In the data rows, 128 means zero.
Some points, one per row:
[159 166 116 144 140 124 142  92 123 133 124 109 132  94 130 144 128]
[157 100 152 153 137 125  96 141 132  98 138 169 196 157 117  33 118]
[211 170 135 136 158 107 134 125 159 123 150 115 165  85 165  86 134]
[148 196 140 131 101 126 155  79 107 148 106 142  84  83 116 203 121]
[161 112 124 126 149 136 114 123 166 122 151 117 147 123 153  95 151]
[ 29  17 117  94 118 124  98 195 117 102 158 120 146 206 113 111 171]
[135 113 122 122 128 130 130 111 118 114 158 138 123 147 126 150 156]
[103 148 140 126  88 127 140 126 103 128 131 138  95 104 124 173 118]
[111 129  96 138 121 148 148 138 145 117 117 140 108 105 107 142 125]
[146 131 134 104 128 162 105 138 124  99 144 159 156 144 116 111 140]
[132 138 134 102 138 134 148 130 141 149 118 142  97 117 142 152 112]
[144 178 169 132 154 118 103  86 140 158  61  98 110 110 164 131  59]
[ 96 150 140 115 121 106 113 150 109 139 126 146 125 116 111 141 131]
[ 76  80  98 126 170 102 139 142 117 133 176  83 142 174 128  80 163]
[ 67 102 166 137 112  98 106 165  79 130 155 117 178 162 139 104 174]
[138 170 150 123 117 129 124 110 117 142  95 123 103  93 127 149 108]
[ 95  79 200 156 133 141  76 151 128 115 135 155 172 164  99  69 110]
[168 147 113 126 133 110 144  82 136 150 112 128 130 131 143 117  84]
[156  97 118 124 100 137 140 127 122 111 161 165 146 130  84 137 169]
[125 146 113 133 144 131 161 113 147 146  94 124  98 139 125 158 119]
[154 121 111 142 135 106 116 125 169 115 142 148 158 111 131  96 113]
[147 129 137 117 139 127 102 134 147 126  93 148 122 134 185  77 114]
[184  37 160 142 156 150  90 143 224 119 101 113 191 145 182  37  98]
[ 97 147 148 122  82 147 118 144 108 135 124 128 118 135  98 131 134]
[157 170  92 153 122 144 154  85  89 145 116 134 118 114 130 169 129]
[125 183 112 122 135 149 106 104 114 126  95 122  89 118 133 174 114]
[116  96 121 116 177 115 124 143 119 153 176 102 192 137 172  46 154]
[155 120 191 151 125 122  73  89 143 133 101  95 137 141 134  97  96]
[109 176 130 107 132 142 148 129  81 144 108  96 106 108 121 152 131]
[138 126 114 112 145 120 113 166 157 120 165 142 151 130 148  81 159]
[136  97 166 141  90 145  99 125 109 125 128 182 143 147  99 127 103]
[119 118 130 122 111 157 124 152 135 129 114 128 100 121 115 125 144]
[186 220 102 135 148 123 161  86 100 169 123 105 103  96 153 152 134]
[141 107 146 125 133 150  99 147 139  95 164 138 138 149 102  82 167]
[113 167 141 138 108 140 124  94 114 153 107 131  58 117 124 187 124]
[228 178 166 155 129 121 132  79 151 162 115 116 155  87 151 106 103]
[154 121 134 147 131 106 111 120 132 121 128 116 141 127 136 135 127]
[158 163 100 110 141 143 101  95 137 115 114 100 126 106 160 110  98]
[ 96  95  72 104 123 125 169 130 116 131 143 130 122 135 107 187 138]
[ 86  83 108 111 123 135 148 156 123 116 119 136  97 139 100 156 134]
Here are 26 more points, each followed by its number:
[125 125  97 111 122 112 162 118 166 137 149 152  97 113 157 173 165] 0
[121 139 119 150 144 111 129  99 109 119 113 108 124 108 129 147 125] 1
[191 139 133 135 128 131 120 127 143 114 138 130 140 128 130  96 110] 2
[162 155 139 106 135 132 109 123 124 152 122  89 140 127 169 118  97] 3
[116 194 117 125 120 141 144 122 122 135 108 124  91 103 140 156 119] 4
[144 104 151 123 127 166  77 150 162  82 144 157 141 157 114  77 128] 5
[122 116 115 121 108 158 138 147 142 141 102 126  94 143 117 152 121] 6
[103 164 126 121  95 128 164 125  98 129 138 128  97 111 125 188 157] 7
[137 161 131 148 118 131 112  97 125 139 117 134 110 102 137 151 104] 8
[129  95 124 103 159 130  96 128 132 123 130 122 148 131 115 110 114] 9
[120  98 135 118 134 128 128 140 162 129 123 141 122 130 106 157 116] 10
[108 110 160 148 127 118  74 152 131 120 129 143 175 166 105  89 152] 11
[ 88 126 141 134  86 140 130 127 117 137 131 137 113 132 113 154  98] 12
[148  86 157 116 133 138  79 143 131 101 134 139 160 126 139  42 139] 13
[ 53 111 162 148 137  81 135 134 124 143 135 124 141 159 101 119 147] 14
[115 133 125 113 156  98 133 144 128 131 127  92 142 134 130 141 128] 15
[141 154 194 128 109 116  87 128  76 129 125 153 146 139 109 109 142] 16
[113  96 135 106 147 133 150 127 159 111 130 121 124 154 138 146 151] 17
[157 188 135 130 159 142 119  81 128 129 113  79 115 131 139 144 129] 18
[166 108 115 162 157 100  99 113 132 141 120 105 167  99 181  81 135] 19
[116  95 125 144 105 134 135 147 127 118 144 140 146 112 142 124 151] 20
[107 108 114  88 127  97 151 148  99 111 186 146 167 132  69  86 163] 21
[179 126 102 130 108 138 152  88 174 116 131 123  84 125 139 172  83] 22
[138 106 138 136 122 131 150 133 138 123 119 148 100 125 104 145 103] 23
[152 112 132 134 117 121 120 139 152 114 140 129 160 155 145 106 138] 24
[ 78  26 163 151 125 131  89 155  88 102 171 113 171 191  61  85 181] 25
Which three of these numbered points are nearest to each point below, looking only along the 3 directions in which the first points spread most? Their numbers follow each, nearest first.
[ 64 103 104 126 162 119 107 152 117 123 173 107 146 148 129 113 179] > 21 17 20
[119  84 146 130 101 121  83 150 130 114 148 157 172 146  89  91 136] > 11 5 9
[147 151  98 131 135 133 149 117 134 130 115 138  99 105 143 149  90] > 22 1 18
[123 169 177 152 106 114  96 131  90 115 115 151 136 154 120  86 122] > 16 23 10
[ 90 128  93 142 179 106 130  97 102 155 125  86 121 114 119 162 162] > 0 15 1
[157 103 128 123 183 136  94 128 161 145 108 107 175 144 194  41 105] > 19 13 2
[ 99 117 122 119 133 103 139 138 141 127 135  93 122 132 164 111 174] > 17 15 20
[138 124 124 117 147 136 105 137 187 146 135 132 123  97 141 115 134] > 2 24 3
[ 93 173  96  97 110 156 141 146  92 116 125 152  87 140 104 181 112] > 7 6 12
[ 61  76  96 103 132 119 141 156 125 131 189 121 123 141 112 146 186] > 21 14 17
[129 151 140 125 126 129 129 110 100 143 133 114 133 111 134 115 125] > 1 15 23
[153 137 181 152 129 116  98 128 136 144 130 140 159 126 124  98 101] > 2 16 3
[149  66 160 120 152 122  73 131 127 108 136 107 217 143 149  29 127] > 13 5 11
